In the data rows, 128 means zero.
Every row has a hidden score. How much higher is the second row's score than the first row's in each pair? 20 means about the same, 40 much higher and 0 much lower. The score is a weighted sum of the row's numbers plus the product of two more (or one squared), each taken from its middle value.
[130 131 138 136 147 143 142 131 125 119 106 105 111 106 116 114]
[125 138 146 155 155 155 148 142 127 123 112 117 110 115 118 120] ~ 20
[116 106  93  90  87  85  86  84  86  94 107 117 131 135 144 149]
[123 124 127 132 134 134 145 146 149 144 138 130 124 120 115 119] ~ 23
[129 128 133 137 144 145 147 149 141 134 132 123 121 116 117 118]
[155 172 183 174 160 147 126 116 105 104  99 101 111 114 113 114] ~ 19
[127 123 124 128 134 140 153 158 152 148 137 130 122 117 115 121]
[115 104  95  83  78  75  74  82  95 116 140 163 182 193 196 191] ~ 21
[144 165 181 176 154 122 101  78  78  81  93  98 111 112 118 120]
[133 129 135 137 137 136 136 130 132 123 117 117 117 112 114 115] ~ 16
[116 109 102 100 104 116 134 157 177 189 189 179 165 151 139 131]
[148 152 157 156 150 144 136 129 127 123 117 115 118 118 117 122] ~ 11
[157 170 174 168 155 145 133 123 122 113 115 116 112 116 114 118]
[121 116 116 118 132 136 146 152 145 142 132 120 119 112 116 115] ~ 19
[123 129 131 136 147 146 145 140 129 127 113 113 119 109 113 121]
[120 124 125 132 134 144 152 160 154 148 136 126 120 115 117 111] ~ 18
[153 164 172 182 169 153 141 123 109 104 104 106 103 105 116 115]
[122 122 121 122 130 136 147 156 160 160 154 145 136 128 125 122] ~ 22
[123 124 127 130 135 139 141 144 140 140 137 139 136 134 130 127]
[147 152 160 160 153 145 139 134 125 118 118 119 115 121 121 119] ~ 18
[115 109  99  98 100 106 119 136 148 156 158 154 148 137 130 123]
[126 129 139 147 152 151 136 123 111  96 101 104 106 115 116 120] ~ 15
[135 145 145 154 149 156 134 127 123 108 102 103 108 106 113 113]
[124 121 125 134 141 144 144 134 125 117 115 113 102 118 112 119] ~ 2
[178 174 142 104  81  69  65  68  73  85  98 108 120 129 133 136]
[141 143 153 149 146 141 138 130 127 129 132 133 125 126 121 122] ~ 15
[115 110 102 100 109 116 130 138 146 144 143 135 128 120 121 122]
[171 176 182 171 158 140 137 125 118 113 115 114 119 118 118 118] ~ 32
[115 107  96  90  88  88  95 105 118 131 140 148 154 156 159 159]
[128 127 128 134 138 139 138 138 137 135 134 131 128 128 121 123] ~ 20
[135 133 138 137 141 137 133 134 130 125 122 120 120 112 115 119]
[120 113 109 107 112 116 122 137 145 155 155 148 141 135 129 125] ~ 22
[118 112 106 103 104 109 121 136 152 161 165 161 152 142 132 129]
[119 117 118 138 146 140 141 135 117 116 111 106 104 117 115 112] ~ 12
[135 140 153 154 151 156 155 147 132 119 115 112 114 114 116 118]
[122 122 121 121 136 144 144 137 129 124 115 111 108 112 107 113] ~ 24
[120 110 111 107 120 130 140 154 155 152 141 130 122 120 115 119]
[125 122 125 130 136 146 153 156 156 153 144 141 134 125 122 121] ~ 20
[122 126 131 134 115  93  81  84 100 123 136 141 138 128 121 122]
[176 160 123  93  80  70  62  67  75  83  99 111 121 126 133 136] ~ 9
[127 129 131 133 141 151 158 164 162 154 146 137 130 126 123 123]
[139 134 135 144 149 146 141 126 116 112 102 102 115 109 110 121] ~ 23
[115 106  94  86  81  79  84  96 116 146 173 197 218 231 235 232]
[121 116 119 120 126 132 137 145 148 142 138 135 126 122 118 118] ~ 20
[114 106  92  83  78  74  75  84  99 123 147 171 187 195 198 190]
[120 116 115 115 117 119 121 120 124 128 137 146 152 154 151 148] ~ 17
[124 117 115 118 121 129 131 134 140 143 141 140 134 134 128 123]
[118 107 101 101 101 110 124 137 149 151 148 138 130 124 121 123] ~ 21
[120 115 112 107  97  88  91  97 107 112 107 106 107 111 114 113]
[120 116 115 116 123 128 137 144 145 145 138 131 125 123 119 121] ~ 18
[144 152 156 153 152 140 133 128 126 120 127 123 123 120 119 116]
[128 124 130 132 136 138 144 144 146 139 127 121 112 118 120 116] ~ 16
[118 118 112 112 112 117 124 136 140 140 141 137 129 123 120 121]
[128 128 131 133 135 142 144 146 143 142 140 135 134 128 129 123] ~ 19
[122 121 134 141 141 142 125 115  98  92  98  98 104 112 118 115]
[122 125 136 137 148 147 152 142 133 123 121 116 119 114 111 116] ~ 18
[145 142 147 143 137 134 127 123 119 118 120 117 114 115 120 120]
[134 136 143 150 157 155 161 148 141 128 123 119 122 118 116 118] ~ 17
[128 128 131 129 132 131 130 130 126 125 124 122 120 113 116 118]
[126 124 120 121 123 131 141 154 167 174 174 168 159 149 139 134] ~ 24
[117 110  99  94  96 100 110 127 145 161 168 169 164 152 143 135]
[111 110 100 112 129 134 141 130 108 113  97 104 112 112 116 121] ~ 8
[134 135 141 144 140 145 146 144 133 123 122 116 115 111 117 121]
[144 151 150 150 145 137 130 126 121 119 115 117 117 125 119 116] ~ 22
[122 120 119 129 130 141 141 144 138 129 122 115 111 109 113 111]
[115 105  94  88  88  89  99 117 134 149 160 163 163 159 155 149] ~ 21
[126 138 147 154 154 145 129 112 106  97 101 106 112 116 113 112]
[124 120 122 133 137 144 151 154 149 151 139 138 130 124 124 122] ~ 25
[129 131 139 146 144 136 130 118 113 109 110 113 112 114 114 115]
[128 130 130 137 141 149 153 157 152 143 133 120 121 117 119 119] ~ 18
[124 123 123 134 150 150 142 128 117  99 104  99 110 111 116 118]
[136 126 108  86  77  72  67  69  79  88 101 114 122 130 138 136] ~ 20
[132 143 147 148 139 136 129 130 122 123 120 118 115 113 116 118]
[135 136 151 157 150 150 140 126 113 100 102  99 108 109 117 113] ~ 18
[132 127 136 141 143 153 149 140 126 120 111 112 107 109 110 115]
[131 138 144 157 149 133 122 107  95  87  98 106 104 116 108 113] ~ 21
[128 130 146 155 154 156 134 115 104  96 104  97 105 102 117 118]
[121 118 117 123 126 137 148 160 169 167 155 141 132 126 122 118] ~ 19
[139 142 155 157 154 158 154 142 134 129 122 114 118 113 120 115]
[139 145 147 149 152 144 141 138 134 139 130 135 128 126 126 124] ~ 26
[120 129 133 138 145 148 152 144 139 130 120 115 110 114 111 117]
[143 160 175 173 155 132 105  84  77  88  92 104 103 108 114 119] ~ 30
[131 138 144 155 149 148 135 123 114 103  98 101 106 112 114 122]
[115 106  93  87  82  81  84  96 114 136 160 180 192 199 199 196] ~ 21
[136 135 141 144 140 140 139 122 116 106 109 110 110 116 115 116]
[144 154 156 152 136 113 100  94  90  95 102 105 110 113 112 113] ~ 26
[129 133 133 131 137 141 140 142 133 128 125 117 118 113 114 116]
[137 137 149 162 162 153 133 122 107  94  91  99 105 113 112 117] ~ 35
[185 175 147 120  97  82  70  68  72  86  93 109 120 130 132 132]
[131 141 130 144 148 146 140 132 121 115 117 111 115 110 119 116] ~ 11
[145 147 155 153 150 144 138 131 122 120 111 113 117 113 118 116]
[135 147 146 158 156 160 155 151 141 135 129 121 119 117 117 124] ~ 18
[137 131 138 142 144 140 138 130 123 123 125 123 119 122 117 117]
[124 123 129 139 147 145 135 128 118 115 114 110 116 115 115 121] ~ 18
[114 106  93  85  79  77  77  88 103 123 140 154 164 172 173 173]
[122 114 118 136 145 144 136 129 115 108 107 110 113 111 114 118] ~ 28
[120 124 124 126 134 137 150 152 153 148 140 132 126 122 120 119]
[125 118 124 130 136 140 151 142 127 120 108 111 106 109 117 119] ~ 17
[115 105  94  85  80  79  82  94 114 139 169 196 218 233 242 242]
[120 117 122 128 135 140 138 122 115 103 103 108 110 109 113 112] ~ 10
[115 109 102  98 103 103 109 112 114 116 125 135 146 150 155 151]
[114 107  98  91  93  97 109 124 142 157 163 168 166 162 157 150] ~ 26
[166 171 171 159 145 126 115 105  99  93 102 105 106 113 116 116]
[144 159 159 132 100  78  69  70  78  92 110 129 145 158 160 156] ~ 14
[134 146 160 161 160 147 140 116 107  98  99 104 105 111 117 111]
[123 121 119 126 131 141 152 159 158 150 142 132 126 124 118 119] ~ 21
[118 112 115 116 121 123 120 115 114 122 133 133 136 135 136 129]
[122 121 118 126 128 134 135 135 135 130 130 124 121 120 116 115] ~ 17
[145 148 157 152 146 139 131 126 125 121 122 120 119 119 117 117]
[132 142 150 136 116 101 101 112 124 131 127 121 115 116 114 117] ~ 22
[117 116 115 117 129 139 151 167 174 174 167 154 140 133 126 122]
[125 124 125 129 138 145 150 149 147 142 128 122 119 117 115 114] ~ 16
[115 107  98  92  91  94 103 113 124 135 145 152 154 154 151 147]
[141 144 148 144 142 133 129 127 121 115 114 114 114 113 115 121] ~ 20
[119 114 108 104 109 110 117 125 132 139 147 153 158 159 159 156]
[118 110 104 100  99 101 111 127 148 169 186 195 199 196 189 179] ~ 25
[116 106  93  84  79  74  76  85 101 122 148 171 192 207 219 222]
[115 105  92  86  77  70  69  70  79  91 110 124 137 153 170 174] ~ 18
[117 115 117 127 125 144 142 143 143 126 117 110 115 119 115 112]
[111 117 112 122 131 137 147 150 127 121 108 107 105 108 116 117] ~ 9
[158 169 169 160 145 124 108 102  93  95  97 105 109 109 114 113]
[133 135 147 145 159 150 143 129 115 114 108 104 106 110 116 112] ~ 19
[140 134 147 155 156 155 151 148 137 120 116 112 112 107 110 119]
[115 105  94  89  84  85  92 100 110 118 127 133 142 151 154 157] ~ 14
[128 130 132 139 152 147 140 129 118 111 113 116 111 111 113 116]
[116 107  96  88  84  85  89 103 123 148 171 191 205 211 214 209] ~ 23
[114 105  93  84  78  75  77  88 105 129 157 182 204 218 229 231]
[115 108 100  99  99  99 100 102 104 109 118 134 141 146 150 149] ~ 16
[115 107  98  90  89  90  98 114 136 159 176 187 188 182 172 160]
[136 132 142 148 147 156 157 157 144 137 124 120 115 118 116 115] ~ 11
[114 109 100 100 103 112 121 130 138 141 146 147 149 142 137 133]
[116 104  92  83  75  73  78  87 101 114 118 128 138 149 155 159] ~ 23
[132 142 152 152 157 155 146 134 126 114 113 113 116 109 110 116]
[139 142 147 158 163 160 155 144 134 118 117 113 116 112 116 122] ~ 20
[123 119 113 118 122 132 137 140 136 129 121 119 117 117 115 119]
[130 129 136 134 136 136 132 129 129 126 131 132 130 125 124 124] ~ 24
[117 111 103 102 108 121 137 160 178 184 183 173 159 145 137 129]
[118 114 114 113 122 134 142 147 147 136 127 117 113 117 115 113] ~ 10
[123 119 112 117 122 127 133 138 144 140 137 129 122 119 115 117]
[118 109 103 104 110 123 132 147 153 153 146 134 125 122 118 117] ~ 21
[132 135 136 133 132 131 128 125 126 123 120 117 115 114 117 117]
[123 107 116 124 138 140 147 134 134 121 111 112 116 113 115 116] ~ 22
[136 144 146 163 154 142 134 121 105 102 101 110 110 110 111 118]
[117 111 117 130 126 118  98  79  78  86 106 123 137 151 156 152] ~ 27
[136 136 139 140 139 135 129 126 125 124 118 118 121 118 117 118]
[155 180 195 181 149 116  89  79  80  82  91 101 107 106 111 113] ~ 21
[128 127 129 135 137 133 130 124 128 125 120 122 122 116 114 119]
[143 153 165 170 161 156 142 134 118 108 113 102 106 114 111 117] ~ 13
[122 125 127 132 136 146 157 167 171 161 155 144 133 125 122 118]
[116 106  92  80  75  68  67  71  79  92 109 122 132 145 160 169] ~ 21
[121 125 126 130 136 143 154 157 152 146 135 128 125 117 120 120]
[132 127 134 138 142 150 158 164 162 153 141 131 125 119 114 118] ~ 23
[162 162 162 137 114  97  92  87  86  93  97 104 110 109 114 117]
[121 116 109 107 107 112 120 135 153 171 183 192 194 190 185 178] ~ 12
[117 105  92  86  84  83  86  93 101 105 115 122 133 139 145 149]
[130 114 126 135 135 149 144 133 122 112 113 104 115 111 116 121] ~ 18
[133 123 130 135 142 140 149 140 129 118 105 109 108 118 117 111]
[127 140 150 160 152 140 126 102 105  98  96 104 110 114 115 116] ~ 23
[116 114 108 109 112 119 131 139 143 141 133 134 121 123 118 118]
[125 142 139 149 154 150 149 139 128 117 110 108 110 113 113 118] ~ 15
[140 141 155 161 156 155 155 146 135 124 120 114 113 112 112 114]
[132 142 138 147 153 148 144 138 132 116 114 115 113 115 113 114] ~ 19
[129 124 129 128 135 136 141 141 137 135 136 129 129 123 121 122]
[124 127 129 129 138 141 140 142 141 139 136 134 125 124 124 121] ~ 17
[125 126 131 134 140 147 150 154 147 140 131 125 112 115 116 116]
[119 112 104 103 107 115 128 141 155 160 159 151 138 131 126 123] ~ 26
[125 127 122 128 136 145 156 167 170 164 151 139 132 124 119 116]
[136 146 150 147 143 136 130 126 122 125 117 119 121 116 122 114] ~ 20
[116 116 124 126 134 138 145 138 135 124 110 110 110 113 117 121]
[115 106  94  86  82  81  84  96 118 144 169 194 213 223 229 226] ~ 30
[142 155 160 165 160 150 129 111  97  94  91 100  99 114 110 123]
[151 158 168 164 158 147 133 125 117 108 103 112 104 113 119 118] ~ 22
[129 135 144 154 152 155 137 122 112  97 101 104 106 108 117 119]
[128 129 136 140 139 143 151 148 145 137 127 129 119 120 119 120] ~ 14
